Each row is where one point has got to under a steady rotation. How many ticks took it there?
The counts run from 0 to 436.
-3.9 -17.3 24.3 -21.7 -7.4 14.5 -12.7 15.5 2.1 -9.9 4.6 1.4 8.8 0.4 12.4 -1.0 26.3 -20.4 1.0 16.9 20.4 -26.9 13.3 0.5 1.8 -1.2 -21.7 -10.4 24.2 23.1 34.1 4.4 12.6 -10.5 1.9 -16.3 -> 317
4.2 -17.5 0.4 -5.5 -34.1 45.5 -17.3 -2.4 12.4 7.9 15.2 -3.6 -20.8 28.3 5.9 11.3 2.5 -15.8 -7.7 2.8 0.5 -13.1 18.2 -18.9 1.8 9.8 -6.2 17.2 3.4 12.9 23.4 14.5 12.5 5.8 -11.1 2.3 -> 363
-17.0 -17.5 -11.1 -8.4 -7.1 42.6 1.9 11.4 23.8 14.2 20.6 -8.1 -8.4 6.7 6.1 -6.4 -10.9 -14.7 -3.8 -9.4 -8.8 1.3 21.8 -17.1 6.4 -26.7 -6.0 -6.5 5.7 19.3 27.9 12.5 19.0 3.3 -15.2 -14.7 -> 130
-11.0 -16.0 -8.1 -0.1 -32.5 13.2 9.4 4.0 -23.2 -15.2 10.3 -17.0 -23.9 18.6 5.8 7.1 19.0 18.9 -8.9 3.5 13.7 -17.7 -11.6 -9.1 -2.2 1.4 -13.0 26.9 25.5 27.9 24.7 18.2 4.8 -10.8 -14.5 -1.7 -> 113
-5.1 -16.6 -3.9 -7.0 -10.6 3.2 5.0 17.4 -23.3 -19.5 4.3 -1.3 -7.5 6.8 0.1 12.7 21.1 19.5 5.4 -4.3 34.7 -17.9 7.5 -15.5 -14.9 1.0 -4.4 5.2 -5.9 29.1 27.2 3.8 -1.8 -20.1 -24.5 -30.1 -> 297
-16.3 -16.0 0.5 -5.7 -11.3 27.0 22.2 28.4 -1.4 -5.6 0.2 -27.5 -19.5 8.3 16.1 -12.8 11.0 10.0 12.4 -10.0 -0.8 -3.7 -6.6 12.9 -8.2 -21.2 -4.9 -1.3 23.8 23.3 22.2 26.7 17.8 -17.4 -14.2 -9.8 -> 346
19.5 -3.8 4.5 -5.8 -34.0 20.2 -34.8 17.5 29.5 6.3 15.9 0.2 -13.8 13.1 -5.2 7.8 22.0 -11.2 -9.6 4.8 -5.7 -10.7 10.6 -11.9 -3.7 0.1 -22.6 7.6 11.2 10.8 18.8 0.2 8.1 -12.4 -19.3 -11.6 -> 223
-10.6 -13.3 -17.8 5.1 -11.9 28.2 35.8 14.9 -8.1 -1.0 3.5 -2.9 -19.8 15.2 19.4 -9.3 16.6 3.6 14.3 -17.8 5.9 4.5 3.7 -12.7 -7.0 4.9 7.2 7.9 11.1 17.0 9.6 11.9 28.4 -19.4 -22.4 -13.4 -> 390
-1.2 -15.6 12.3 -7.6 -23.2 32.9 -25.3 19.4 7.7 2.5 -13.8 -3.3 -18.8 21.1 12.4 8.6 3.5 -5.2 -10.1 0.4 7.5 -16.2 9.0 3.8 13.5 5.1 -4.9 27.9 27.3 -1.5 18.8 4.6 10.5 -4.4 -26.9 -15.9 -> 110
8.8 -0.9 10.7 -21.0 -22.4 8.0 -15.6 25.4 -3.8 -17.5 -10.4 -6.4 -4.3 -2.8 19.1 -3.6 35.2 10.1 3.3 10.2 16.8 -14.1 4.9 9.9 -10.2 9.7 -15.3 8.5 15.3 17.5 16.4 -6.5 7.9 -20.3 -27.9 -19.3 -> 430
-13.2 0.8 -17.5 -19.0 -10.4 14.9 11.6 24.4 11.7 -13.3 23.1 -5.4 1.1 -18.4 7.4 -10.9 29.6 3.3 2.0 -9.7 8.8 -3.4 11.4 -13.1 -13.3 -17.1 -15.5 -18.9 7.6 29.1 28.8 -7.0 17.5 -22.7 -8.3 -15.4 -> 38
0.9 -11.5 25.1 -8.3 -32.3 5.9 -31.3 6.7 -15.4 -5.8 5.1 -8.7 -8.3 5.7 14.3 -7.0 21.1 -8.6 -5.8 13.1 3.4 -7.0 29.0 -6.5 7.0 4.0 -19.6 -2.4 10.3 29.3 16.8 10.4 -5.8 -26.4 -12.2 -21.3 -> 204
-23.6 -18.5 -19.7 -9.1 -5.2 19.1 23.2 30.1 9.8 0.3 -2.7 -1.8 2.3 8.5 7.5 -8.8 8.9 4.8 11.7 -10.3 14.9 -4.4 -8.1 -1.1 -3.4 -12.7 -17.9 8.8 7.3 23.1 24.4 -2.5 24.3 -15.1 -36.9 -12.3 -> 302
-3.8 -20.4 -0.5 -10.7 -8.3 24.1 13.7 21.4 -2.9 -14.7 12.7 -2.4 5.5 24.1 16.7 -33.3 16.8 -3.0 11.3 -4.7 0.2 -4.0 -2.7 -8.4 -11.7 -10.5 -22.9 14.2 2.9 37.6 22.2 -14.3 7.1 -19.6 -14.1 -7.7 -> 214
-3.5 -27.0 5.9 -5.0 -8.6 33.0 24.8 19.5 -19.7 -27.3 11.0 -11.4 -8.0 20.5 14.5 -6.2 15.6 3.4 10.7 -5.6 9.1 -13.6 -10.2 -8.1 -14.3 -6.1 -9.9 8.5 2.4 24.4 33.9 2.8 2.0 -6.2 -1.9 -11.1 -> 353
-20.0 -17.1 0.0 -5.5 -20.1 8.5 31.4 8.4 -15.2 -10.6 10.9 -4.1 -7.2 7.3 25.6 -5.7 36.2 -4.3 10.1 0.4 6.4 -3.2 2.6 -14.5 2.1 9.8 -18.7 -3.9 14.6 29.9 19.1 5.4 28.1 -18.8 -3.1 -4.1 -> 170
-24.1 -19.3 -6.3 -0.3 -26.9 16.8 5.0 -4.5 -14.1 4.7 15.2 -17.3 -11.0 18.8 12.0 -7.4 0.5 0.6 -11.3 4.0 2.0 -5.7 6.5 -12.8 15.9 -6.7 -18.6 27.3 24.4 33.9 16.4 18.6 11.6 -8.5 -17.6 6.5 -> 112
7.4 1.9 -14.1 -17.9 -8.5 20.9 -12.1 25.7 20.7 -4.1 4.7 14.4 -14.5 -5.4 3.0 23.7 29.3 7.0 -6.3 1.0 27.6 -16.0 10.6 -7.9 -9.3 6.6 -0.3 0.6 23.9 0.6 23.3 -4.5 13.5 -8.3 -22.9 -21.0 -> 279
-9.7 -17.8 31.8 -14.1 -11.6 34.0 -9.1 13.5 2.1 -12.7 -0.2 -15.1 0.7 1.9 15.7 -4.6 11.2 -19.3 -3.9 2.9 0.6 -18.3 15.4 -2.0 9.1 -7.9 -11.2 0.3 19.2 10.1 33.9 -5.9 4.5 -11.5 -1.4 -33.3 -> 122
4.6 -15.4 -10.5 -12.9 -10.0 41.6 12.3 8.1 -19.5 -11.3 7.7 -6.8 -21.7 9.7 16.8 -28.4 2.8 11.4 2.3 -14.1 14.9 -1.2 18.1 1.7 -14.9 -1.7 20.9 21.5 12.9 20.4 13.0 11.8 11.9 -12.4 -5.8 0.0 -> 11
-4.3 -11.5 -13.7 -5.1 -16.3 2.1 9.5 19.0 -23.5 -14.1 5.6 -11.1 -12.3 10.6 -4.7 -1.5 12.8 17.2 8.4 -5.3 31.9 -13.6 1.7 -7.2 -25.0 -8.1 -1.0 10.4 -1.8 31.5 22.3 11.3 3.5 -24.5 -25.6 -11.6 -> 69
-16.9 -7.3 7.0 -11.3 -34.4 21.1 -13.7 0.6 13.1 11.8 0.5 0.6 -4.3 9.1 18.2 7.3 14.2 -23.3 1.9 8.1 -6.6 -0.4 25.3 -20.3 21.7 10.8 -22.2 -2.1 4.2 12.4 15.2 3.8 25.0 -9.2 -26.5 -13.3 -> 167
-1.3 -0.4 -5.2 -10.1 -25.0 28.3 0.9 17.9 -11.2 -20.6 12.0 1.2 -9.7 9.2 19.8 10.9 20.2 27.9 -1.4 -3.0 8.8 1.7 -1.4 -20.5 -3.2 12.7 -11.9 15.6 -5.6 30.3 20.4 -11.9 -2.3 -4.4 -24.9 -16.3 -> 385
-2.9 -24.2 11.1 -0.4 1.6 23.8 9.4 21.2 -7.2 -17.5 19.4 -2.8 -5.6 12.6 13.4 -1.3 16.9 -3.1 2.9 -7.2 0.5 -10.3 6.9 -19.6 -4.8 -11.7 -16.7 -10.1 14.5 32.7 27.9 0.6 -1.9 -15.8 9.1 -32.5 -> 354
-14.3 2.8 -7.3 -28.1 -3.6 10.4 7.3 25.1 -8.2 -10.8 -2.6 -3.9 7.2 -11.2 21.5 -14.8 27.2 14.3 4.3 1.9 18.5 -10.1 2.1 13.1 -6.7 -6.7 -11.7 4.8 22.0 24.6 26.1 -6.9 17.9 -20.9 -29.0 -6.0 -> 63
6.6 3.0 -0.1 -12.6 -18.2 35.5 -26.6 16.8 6.6 9.5 7.4 -6.1 -24.5 -8.6 9.9 11.5 4.8 10.6 -1.8 -5.9 -0.2 5.0 35.5 -8.5 -2.0 -5.3 6.1 -10.9 1.3 17.6 19.4 17.0 -7.7 -14.7 -27.2 -29.8 -> 381
-17.3 -24.5 4.6 -8.9 -15.7 15.9 -2.7 4.9 2.5 7.3 -1.6 6.7 1.9 20.8 10.1 -11.3 2.3 -33.2 4.0 7.3 15.7 -16.4 23.6 -15.2 19.3 -0.6 -14.5 10.1 9.8 12.4 22.6 3.7 30.6 -14.5 -23.4 -18.5 -> 306
-5.2 -11.9 -18.3 -7.4 1.2 28.1 17.3 16.2 -18.0 -9.2 26.2 -6.0 -16.9 -1.3 17.4 -26.8 12.1 16.6 -0.8 -13.4 6.6 3.8 18.3 -12.0 -10.5 -12.3 5.3 -1.4 23.3 41.3 15.8 7.3 3.9 -19.7 -0.6 -8.0 -> 12
-5.7 -19.7 -9.2 -6.4 -4.9 11.5 -8.1 13.8 -17.4 -7.9 29.3 5.3 1.8 10.2 8.7 -2.9 5.9 9.9 -7.1 1.4 23.0 -8.6 5.6 -16.4 -1.6 -7.9 -20.0 12.6 17.8 56.6 25.3 0.7 -11.2 -3.8 -6.7 -10.9 -> 101
10.8 -10.6 -7.4 -10.3 -11.8 22.5 -27.1 16.5 15.4 24.3 15.4 12.3 -15.1 5.5 5.1 4.4 3.1 -10.4 10.1 5.7 14.7 4.0 36.9 -15.4 -7.8 -4.2 -3.2 -15.0 -11.2 28.4 15.3 29.4 6.3 -11.8 -25.8 -11.7 -> 186
-14.5 -10.5 -19.2 -12.9 -8.1 4.2 17.2 3.2 -18.0 -2.6 9.5 9.9 -5.5 -0.9 18.9 -19.2 22.7 1.7 -3.0 2.8 25.5 -4.4 13.8 -9.3 3.2 8.5 -2.3 14.8 30.0 33.7 7.6 11.3 27.5 -18.8 -9.6 3.4 -> 56
-13.0 -3.3 8.8 -26.2 -29.7 17.3 -31.5 3.6 -3.3 2.1 -7.1 -13.6 -11.0 -1.5 5.9 7.1 0.6 2.1 -5.0 8.7 19.7 -10.7 29.8 -3.9 5.2 1.8 -1.7 10.2 -2.9 12.1 28.0 6.7 7.3 -11.7 -33.8 -22.2 -> 293
1.1 -5.5 -9.2 -26.7 -15.3 41.5 -13.5 13.7 23.6 -1.3 0.1 -6.3 -8.6 0.7 -6.7 1.5 6.6 -11.8 0.4 -7.7 14.9 -15.8 26.7 -1.8 -11.3 -9.2 12.4 1.4 -6.1 -6.6 33.0 -1.2 17.8 -4.5 -22.8 -18.3 -> 268
6.7 -8.4 -0.2 -1.1 -6.6 -0.6 -6.6 17.9 -7.7 2.8 9.6 15.6 -11.3 -2.6 13.4 -3.7 37.7 -4.9 0.0 8.4 14.9 -4.8 28.1 -13.2 3.3 4.9 -12.9 -8.0 35.2 27.5 2.4 6.2 10.2 -31.8 -8.6 -23.9 -> 424
11.8 -4.3 0.5 -1.1 -32.6 28.3 -22.4 5.2 -11.3 -10.2 8.6 4.1 -20.4 14.7 1.2 9.6 19.9 -1.9 -11.4 -0.7 9.9 -6.9 28.8 -25.3 4.6 19.3 -2.1 19.2 3.7 8.0 13.9 -6.4 -3.5 -16.5 -23.3 -27.5 -> 21
